Each row has a name. Each question is about the rows just above it. Places in a row count from 0.

(148): [112  77 174 100 111]
(8): [130 149 119 147 153]
(132): [133 142 136 145 126]
(57): [ 93 133 114 113 164]
(112): [ 79 142 143  89 193]
(20): [ 79 142 143 135 193]
Does one of the named rows hold [143 135 193] side by side, in this order? => yes
The row with [ 93 133 114 113 164] is => (57)
Is [149 119 146 153] printed in one of the named rows, side by side and in this order? => no
Whose row is [ 79 142 143 135 193]? => (20)
Table of tags by key:
[88] -> k333
[193] -> k202
[89] -> k850
[113] -> k801
[136] -> k820
[147] -> k773
[135] -> k925
Look up the entry of (20) at place 3 in the table: => k925

(118): [112 133  81  70  91 123  93 149  66]
(105): [148 133  81  70  91 123  93 109 126]
(34): [148 133  81  70  91 123  93 149  66]
Does one of the named rows hold [69 91] side by side, in this order? => no
Whose row is [148 133  81  70  91 123  93 109 126]? => (105)
Does one of the named rows hold [ 70  91 123] side by side, in this order? => yes
Where do [112 133  81  70  91 123  93 149  66] appear? => (118)

(99): [129 134 129 117 177 133]
(39): [175 176 175 116  90  79]
(107): [129 134 129 117 177 126]
(163): [120 184 120 126 122 109]
(14): [129 134 102 178 113 123]
(140): [156 126 156 129 166 104]
(157): [120 184 120 177 133  88]
[129 134 129 117 177 133] is in which row? => (99)
[129 134 129 117 177 126] is in which row? => (107)
Table of tags by key:
[183] -> k479
[122] -> k632
[184] -> k849
[125] -> k625
[126] -> k515
Look up the entry of (163) at place 1 in the table: => k849
Does one of the named rows hold [134 102 179 113] side by side, in this order? => no
Where do [156 126 156 129 166 104] appear? => (140)
Does one of the named rows hold [167 104] side by side, in this order? => no

(29): [126 126 132 126 125 135 133 125 133 136 120 133 138 118 153 136]
(69): [126 126 132 126 125 135 133 125 133 136 120 133 138 118  62  99]
(66): [120 125 131 123 124 138 131 128 132 135 120 134 141 114 155 140]
Among the named rows, does one hold [135 120 134] next to each other, in this order? => yes
Does one of the named rows hold [125 135] side by side, in this order? => yes
tags:
[154] -> k132
[98] -> k219
[137] -> k91
[136] -> k599
[99] -> k257
[153] -> k648
The tag of (29), keyed by place 15: => k599

(116): [158 156  87 120 127]
(64): [102  67 122 125  92]
(43): [121 141 108 116 159]
(5): [124  88 143 110  71]
(131): [ 82 109 154 143 172]
(93): [143 140 128 141  77]
(150): [147  80 122 117 109]
(75): [ 96 154  94 130  99]
(187): [144 113 117 137 164]
tags:
[128] -> k185
[99] -> k717
[127] -> k9
[94] -> k611
[98] -> k435
Look up the entry of (75) at place 4 in the table: => k717
Among the named rows, does one hold [108 141 121] next to each other, in this order? => no
Whose row is [143 140 128 141  77]? => (93)
Is [147  80] printed in one of the named rows, side by side and in this order? => yes

(101): [114 133 137 127 104 125 150 123 123 132 125 137 125 140 120 153 133  77
 125 129 123 116 131 142 130 148 105 128 129 124 112 122 126 123]
(53): [108 133 139 125 139 136 133 118 122 168 133 109 117 158 114 119 124 150
 132 135 126 110 133 128 123 118 165 121 126 125 131 126 131  67]
(139): [114 133 137 127 104 125 150 123 123 132 125 137 125 140 120 153 133  77
 125 129 123 125 131 142 130 148 105 128 129 124 112 122 126 123]
(16): [121 108 115 132 123 132 117 122 127 140 125 131 124 158 127 156 137 141
 128 119 135 116 126 104 128 127  94 110 134 141 132 123 130 154]
Does one of the named rows hold [124 150 132] side by side, in this order? => yes
The next 3 entries after [114 119 124 150]: => [132 135 126]
Does one of the named rows hold [124 140] side by side, in this order? => no

